Turns, then the turns between two rows, first turn first; the first pair answered:
Fofuf (before -> after):
-2.9, 0.8, -6.8, 9.8, -22.1, 11.0, 43.7, -0.6, 27.8 -> -8.9, 9.4, -5.6, 12.4, -21.5, -4.3, 48.6, -5.4, 11.5
6.2, 0.9, 4.2, -3.6, 0.6, 7.1, 0.5, 6.0, 13.9 -> 9.0, 2.5, -5.1, 4.4, -2.7, 8.6, 5.1, 9.0, 2.6
-1.1, -5.7, 5.2, -15.8, 22.4, -0.6, -26.6, 0.0, -8.5 -> 9.6, -12.1, -3.1, -8.0, 17.5, 15.3, -26.5, 7.2, -5.5
-6.8, -1.2, -20.1, 21.6, -12.0, -13.6, 18.1, 43.0, 3.1 -> -20.7, 7.3, -6.8, 12.4, -8.2, -38.0, 13.9, 31.2, -1.8
Purir (before -> after):
-2.9, 6.1, -34.6, -21.5, -9.5, 15.6, 6.0, -25.9, 7.0 -> -10.8, -1.1, -16.7, -30.6, -12.2, 10.1, 0.9, -12.3, 36.2
9.4, -3.3, -11.4, 20.1, -12.6, -1.8, 11.6, 14.2, -11.5 -> 7.7, 2.1, -12.2, 15.4, -18.0, 1.9, 19.2, 3.5, -3.7
4.4, 17.8, -3.9, 4.3, -14.3, 3.2, 20.3, -11.9, -7.0 -> 0.8, 13.1, 10.3, -2.5, -17.1, -1.2, 16.9, -3.9, 17.4
fonil (before -> after):
-16.6, -28.0, -26.8, 1.9, 5.0, 0.0, 19.1, 20.4, -3.9 -> -20.9, 4.8, -15.9, -12.6, -0.5, -9.5, 34.4, -15.1, -11.8
6.8, 5.4, 4.4, 10.4, 0.0, -17.2, 4.3, -1.9, -33.3 -> 4.7, 1.1, 9.2, -2.3, 13.1, -18.8, -14.3, -5.9, -28.2
14.6, 14.7, -24.0, 16.1, -7.2, 7.1, 13.1, 12.4, -24.3 -> 7.6, 28.8, -8.4, -15.4, 10.2, 1.5, -8.4, -21.5, -19.8
gov (before -> after):
21.8, -13.6, 8.3, -5.1, 7.6, 20.9, -7.1, -4.0, -20.5 -> 23.7, -3.4, 16.9, -3.1, 1.1, 22.3, -4.8, -7.4, -21.6
11.6, -5.8, -4.0, 8.7, 20.5, 20.4, -4.8, -4.1, 11.4 -> 13.4, 10.3, 2.0, 10.6, 11.7, 18.3, 4.8, -13.5, 5.3
-13.7, 5.3, 7.8, -8.9, 28.8, -5.0, -7.8, -31.7, -24.4 -> -9.5, 13.5, 33.3, -11.3, 21.9, -10.9, -18.7, -19.3, -13.7
-13.9, -10.2, -10.1, 15.0, -21.9, 0.8, 34.6, 21.3, 24.2 -> -14.2, -10.2, -8.4, 13.3, -22.8, -0.3, 34.1, 18.5, 21.9
Then:
(2 to 4 turns a pair)
-21.4, 16.4, 13.2, -20.3, 1.6, -26.1, 5.3, -15.9, -23.0 -> -15.3, -25.9, 6.8, -11.4, -8.9, -2.4, 10.9, 29.5, 26.1 -> Fofuf then fonil then fonil then gov
10.2, 8.0, 12.0, 14.5, -6.3, 31.0, -2.1, 8.8, 12.5 -> 3.7, 13.6, 5.7, 27.3, -1.4, 5.7, -4.9, 8.9, -22.8 -> Purir then Purir then Fofuf
-29.4, -36.1, -7.4, -5.2, 23.3, -31.3, -17.5, 23.6, 7.6 -> -8.7, -44.7, -29.7, 16.1, 13.0, -3.2, -4.7, 35.6, -5.8 -> Fofuf then Fofuf
-26.3, -17.6, 6.8, 8.7, 1.7, -46.9, -22.6, 29.1, -27.0 -> -21.0, -3.7, -13.3, -4.3, 16.6, -27.7, -19.2, -9.7, -53.1 -> Purir then fonil
-4.0, 25.8, 2.3, -29.4, -15.0, 15.6, 24.2, -38.7, 21.8 -> -2.4, 32.1, -12.0, -14.7, -18.3, 8.9, 36.2, -39.2, -1.2 -> Fofuf then Fofuf then Fofuf
8.4, 26.3, 44.9, 12.3, -20.3, -10.7, 3.5, 11.1, 21.0 -> 18.6, 5.0, 34.8, 17.1, 3.3, -4.5, -37.1, 24.0, -2.1 -> fonil then Purir then Fofuf
25.0, 2.6, 9.9, 9.6, -9.6, 13.9, 1.1, 21.1, 24.6 -> 13.9, 13.5, 22.0, -17.1, 11.3, -1.4, -22.8, -5.9, 15.0 -> fonil then Fofuf then Fofuf then fonil
23.7, 6.4, -12.4, -5.2, 10.0, 29.4, -37.4, -16.1, -0.9 -> 12.8, 21.0, 14.0, -1.9, 9.1, -9.6, -47.1, -6.2, -12.4 -> Fofuf then Fofuf then gov
4.0, -13.6, 10.2, -3.7, 6.6, -2.0, -22.8, 21.6, 14.9 -> 14.1, 21.5, -10.3, 4.7, -4.7, 9.5, 7.3, -17.6, -20.4 -> Fofuf then Purir then fonil
-13.5, -2.9, -8.2, -31.8, 24.7, -2.8, -12.5, -22.8, -8.4 -> -10.4, 7.3, -24.7, 3.9, -11.4, -1.8, 36.4, -7.4, -22.2 -> fonil then fonil
-0.9, -18.0, -5.3, 24.9, -15.0, -4.5, -7.5, 44.5, 13.0 -> -18.4, 30.0, 2.8, -5.9, -1.6, -26.6, 2.9, -27.7, -22.3 -> Fofuf then gov then fonil
14.3, -15.3, -21.8, 6.3, 8.4, 2.5, 14.7, -7.3, -37.9 -> 0.4, -6.1, 1.1, -25.6, 26.2, -11.1, -4.7, -30.1, -19.0 -> fonil then Fofuf
2.4, -10.8, -25.4, 17.4, -26.9, 7.8, 13.3, 19.6, -10.4 -> 9.9, 2.2, -27.4, 11.5, -22.5, 19.2, 10.8, 2.3, -22.3 -> fonil then fonil then Fofuf then fonil
2.8, -19.5, -14.0, 21.2, -16.9, 20.4, 41.7, -1.4, 30.4 -> -1.4, -9.4, -9.2, 32.7, -22.3, 7.6, 48.0, 0.9, 16.9 -> Purir then Purir then gov then Purir
-6.2, -9.6, -32.4, 5.0, -1.8, 12.5, -2.3, 9.5, -18.8 -> -22.7, 14.6, -8.7, -22.1, 4.2, -5.4, 1.5, -19.5, -11.6 -> fonil then Fofuf
9.7, 0.3, 23.5, 15.8, -15.0, 8.3, -2.9, 16.4, 16.9 -> 14.9, -5.3, -6.1, 27.4, -3.6, 12.7, -4.6, 9.1, -21.0 -> Purir then Purir then gov then gov
-12.0, -8.2, 16.7, 8.1, -16.0, -17.6, 14.9, 5.6, 26.3 -> -8.8, 5.0, 19.9, 0.4, -13.3, -10.0, 16.8, -17.3, 24.6 -> Fofuf then fonil
-26.8, -8.6, 16.0, -29.5, 6.2, -8.7, 4.7, -18.8, 33.1 -> -10.7, -32.7, -20.8, 17.9, -11.9, 7.5, 19.9, 27.0, 15.1 -> fonil then Fofuf
-22.2, -34.2, -19.0, -8.8, 5.2, 3.2, 30.3, 2.1, 40.9 -> -15.3, -36.1, -45.6, 13.0, 20.0, 2.0, 15.0, 3.5, -20.3 -> Purir then Purir then Purir
-19.3, 9.7, 16.5, -22.5, 24.2, -18.6, -19.1, 5.2, 11.8 -> -18.4, 5.9, 20.9, -14.7, 6.5, -13.0, -1.6, 19.6, 32.3 -> fonil then fonil then Fofuf then fonil
5.0, 21.1, 19.4, -9.6, -5.2, -5.1, -12.7, -11.1, 1.1 -> 7.4, -11.5, 5.4, 7.5, -2.4, -3.7, -22.4, 24.6, 1.8 -> fonil then Fofuf then fonil then gov
23.1, 0.4, -28.7, 22.7, -9.5, 20.0, 18.5, 3.6, -12.8 -> 8.1, 21.3, 11.1, -25.5, 0.2, 11.1, 6.7, -30.4, 23.6 -> fonil then Purir
0.0, -0.3, 6.5, -1.1, -16.0, 0.3, 15.8, 7.5, 19.7 -> -0.6, -18.2, -4.2, -8.9, 0.2, 6.9, -0.8, 9.1, 21.4 -> gov then gov then fonil then fonil
-7.4, 26.7, 28.1, 16.3, -12.6, -35.8, -15.4, 11.2, -39.6 -> -10.1, 45.3, 20.5, 1.5, -27.4, -13.0, 21.1, -23.3, -22.9 -> Purir then Purir
-10.4, -3.1, -20.9, 6.5, -13.5, -18.8, 37.8, 10.2, 3.8 -> -19.6, -21.2, -16.1, -19.0, 20.4, -29.5, -4.0, 3.5, 4.2 -> gov then fonil then gov then Purir
-8.8, -20.8, 6.6, -18.6, 11.3, 3.7, -23.0, 42.3, 23.7 -> 11.9, 33.1, -14.5, 9.1, -6.6, 10.4, 8.1, 4.8, -47.1 -> Purir then gov
-18.2, 7.4, -4.2, -32.0, 7.3, 6.7, -10.1, -43.1, 2.8 -> -2.6, -26.5, -23.0, -15.2, 2.4, 38.4, -13.1, -6.7, 19.1 -> Fofuf then Purir then gov then fonil
-7.5, 4.7, 24.8, -38.3, 17.4, -20.4, -18.7, -12.1, 22.9 -> 28.3, -24.9, -4.2, -8.0, 14.9, 22.2, -31.6, 19.4, 16.0 -> Fofuf then Purir
14.9, 6.6, -40.1, 31.3, -6.3, 12.6, 26.0, 14.6, -16.3 -> 12.5, -5.8, -34.5, -14.3, 35.7, 23.7, -25.6, -16.1, -6.8 -> fonil then fonil then Purir
-16.4, 4.0, 28.4, -19.7, 5.2, -21.2, -12.6, 0.6, 8.2 -> -14.5, 7.5, 24.9, -6.9, -17.3, -16.0, 11.3, 12.4, 21.8 -> fonil then fonil then Fofuf
25.7, 41.8, 42.8, -8.2, -21.4, -1.8, -4.5, 6.0, 13.3 -> 31.6, 13.2, 29.1, 10.6, -27.9, 5.9, -7.0, 40.1, 14.2 -> fonil then fonil
-9.6, 8.5, 16.5, -11.4, -5.5, -2.8, 12.7, -11.0, 17.2 -> -12.1, 10.0, 16.5, -12.0, -2.5, -7.7, 12.2, -17.7, 9.0 -> fonil then fonil then Fofuf then fonil
-32.7, -7.1, -14.5, -9.7, -2.5, -13.2, 34.5, 4.7, 23.4 -> -30.7, -17.0, 3.2, -16.7, 10.6, -19.8, 4.2, 17.7, 30.3 -> Fofuf then fonil then Purir
18.2, -16.3, -10.0, 12.9, -0.3, 7.1, -20.2, 11.5, -15.7 -> 1.7, -18.0, 1.0, 12.7, -2.5, -22.0, -16.4, 19.8, -11.1 -> Fofuf then fonil then Fofuf then fonil
5.2, -3.0, 13.9, -10.2, 9.2, 31.2, -11.6, -2.3, 20.6 -> -16.8, 9.0, 6.5, -19.1, 18.1, 4.9, 0.3, -27.1, -0.2 -> gov then Fofuf then Fofuf then Fofuf
-0.2, -22.6, -6.1, -30.7, 17.8, 25.4, -41.9, -6.7, 10.3 -> 7.9, -18.5, -28.5, 18.9, -28.1, 32.7, 21.1, 19.7, 6.2 -> fonil then Purir
-35.3, -2.8, -4.5, -12.2, 0.3, -19.8, 27.3, -20.1, 15.6 -> -27.8, -15.7, -32.5, -6.1, 19.4, -9.8, 13.7, -21.2, -13.3 -> fonil then Purir then Purir then Purir
20.0, -8.8, 0.6, 13.2, -14.8, 23.0, -3.1, 36.5, 9.4 -> 14.4, -6.3, -18.1, 8.6, -16.3, 33.9, 19.1, 13.5, 6.7 -> gov then Purir
-0.6, -13.8, 39.7, 2.9, -8.4, -30.0, -30.0, 42.9, 17.4 -> 7.3, -11.1, 1.0, -45.0, 26.2, 25.8, -36.9, -31.0, 10.2 -> Purir then Purir then Purir then fonil
28.4, -4.1, 6.0, 23.3, -8.4, 16.6, -17.0, 35.8, -11.0 -> 9.5, 28.9, 20.0, 10.3, -1.2, -19.1, -15.9, -3.5, -38.7 -> Fofuf then fonil
8.6, -6.4, 2.6, 20.3, -16.3, 9.2, -5.2, 21.4, 11.0 -> 4.8, -9.8, -17.7, 16.1, -15.0, 19.2, 13.9, 3.5, 6.0 -> gov then Purir
11.3, -21.4, 9.5, -10.6, 14.9, 9.2, -34.1, 9.5, -1.4 -> 22.3, -17.4, -19.3, -0.7, 5.0, 32.5, -3.4, -4.5, -16.9 -> Purir then Purir then fonil
11.4, 24.0, -7.4, -28.6, 10.4, 21.9, 34.1, -21.6, 15.3 -> -4.6, -10.7, -21.2, -33.2, 25.8, 15.5, 27.8, -7.8, 24.8 -> Purir then gov
10.5, -19.2, -3.5, -1.6, 18.0, 21.4, -23.1, 4.1, 1.9 -> -17.1, 7.5, 21.9, -4.0, 5.3, -26.7, -7.1, -2.3, -7.1 -> fonil then Fofuf then Fofuf then Purir
-2.5, -12.4, -34.0, -16.4, 13.9, 20.8, -1.8, -31.2, -21.6 -> 1.7, -8.3, -43.0, -1.5, 1.9, 21.0, 17.6, -21.4, -24.7 -> fonil then fonil
-36.7, -14.7, 1.9, -11.4, 15.0, -44.1, 5.8, -12.0, -4.7 -> -18.2, -8.3, 4.4, 21.3, -27.0, -18.2, 41.7, 17.4, 14.3 -> Fofuf then fonil then Fofuf then gov
9.1, 10.7, 4.9, 10.3, -8.8, -17.9, 13.8, -4.3, -26.3 -> -4.0, -13.2, -2.5, 3.5, -11.6, -16.2, 30.4, 6.5, 4.5 -> Purir then Purir then gov then fonil
-19.2, -18.1, -6.9, -7.7, 14.3, -30.1, -10.3, 3.1, 4.2 -> -0.1, -27.5, -27.3, -6.2, 18.2, 6.9, -13.5, -0.3, 1.3 -> Purir then Fofuf then Fofuf then Purir
13.5, 5.9, 3.8, 24.7, -14.7, -6.4, -7.1, 26.2, -13.0 -> 10.2, 3.2, 17.9, -4.2, 8.3, -9.3, -35.8, 7.4, -7.5 -> fonil then fonil
10.4, 34.0, 7.9, -14.5, 4.9, 12.8, -11.1, -43.5, -12.7 -> 23.6, -19.8, -6.6, 3.4, 9.7, 35.7, -32.9, 14.2, 10.8 -> Fofuf then fonil
10.8, -5.2, -18.3, 24.7, -9.2, 13.1, 24.2, -0.3, 1.3 -> -10.9, 9.8, 1.0, 11.2, -10.2, -18.9, 29.6, -11.5, 4.9 -> Fofuf then Purir
20.0, 3.6, 6.0, -14.0, -1.3, 10.3, -8.3, -14.5, 16.8 -> 13.8, -8.3, -18.2, -10.5, 7.1, 10.6, -5.5, -20.0, -0.3 -> Purir then gov
12.5, -12.4, -36.7, 1.0, 2.2, 20.2, -2.0, 8.5, 1.8 -> 1.7, 10.9, -14.5, -16.4, -14.5, 10.6, 19.3, -8.9, 27.0 -> fonil then Purir
-10.3, 3.2, 14.4, 16.5, 0.3, -35.3, 7.1, 17.7, -1.6 -> -9.0, -7.1, 19.4, 4.5, 11.5, -29.3, -11.3, 19.7, 10.1 -> Purir then gov then Fofuf
20.2, -7.0, -1.4, -17.6, 9.3, 17.7, -29.5, -9.4, -8.4 -> 1.3, 16.5, -2.3, -6.6, -23.0, -4.7, 32.8, -16.8, -2.5 -> fonil then Purir then Fofuf then Purir
6.2, -40.2, 7.0, 14.2, 8.8, 13.4, -31.9, 34.1, 15.6 -> 16.6, -13.1, -33.2, 20.2, 4.1, 41.0, 4.2, -15.2, -26.7 -> Purir then Purir
-5.4, -32.2, -24.1, -13.3, 33.7, 9.5, -25.0, -10.6, -11.1 -> -9.0, 13.6, -22.6, -7.3, 5.9, 0.1, 20.1, -41.2, -28.3 -> fonil then fonil
-12.8, 9.7, 9.5, -17.9, 18.2, -29.4, -25.5, -0.1, -25.8 -> -2.1, 41.3, 10.4, -4.6, -21.5, -10.3, 26.5, -13.1, -9.6 -> Fofuf then fonil then fonil
-3.4, -0.3, -3.4, -1.8, 5.8, -21.9, 5.9, -4.4, -16.5 -> 10.9, -5.6, -6.1, 4.2, -12.7, 4.4, 19.5, 5.9, 9.1 -> Fofuf then Fofuf then fonil
-18.3, 6.5, 8.5, -15.9, -1.3, -11.8, -11.7, -21.7, 3.6 -> 3.1, -3.3, -1.7, 4.3, -23.2, 16.8, 3.8, 5.8, 18.5 -> Fofuf then fonil then gov then gov
12.8, -6.1, 14.6, 2.1, 2.8, 17.8, -22.6, 17.5, 27.1 -> 5.2, 2.5, -25.2, 0.9, 8.8, 28.9, 9.0, -23.8, -3.8 -> gov then fonil
-20.7, -1.2, 42.4, -19.9, -4.3, -27.1, -26.7, -1.0, -6.0 -> 7.5, -24.2, 16.7, 0.9, 2.1, 13.0, -45.7, 21.4, -15.8 -> Fofuf then Purir
-19.3, 18.9, 10.8, -1.7, -8.4, -28.1, 29.0, -10.7, -1.6 -> -6.1, -25.2, -21.1, 6.1, 20.8, -11.0, -9.9, 8.4, -27.9 -> fonil then Purir then Purir then fonil
-9.9, -28.0, -33.4, 9.3, -1.3, -12.0, 4.8, 1.3, 5.5 -> -4.0, -1.0, -14.2, -12.2, 14.7, -12.2, -22.5, -29.8, -10.2 -> gov then fonil then Purir then gov
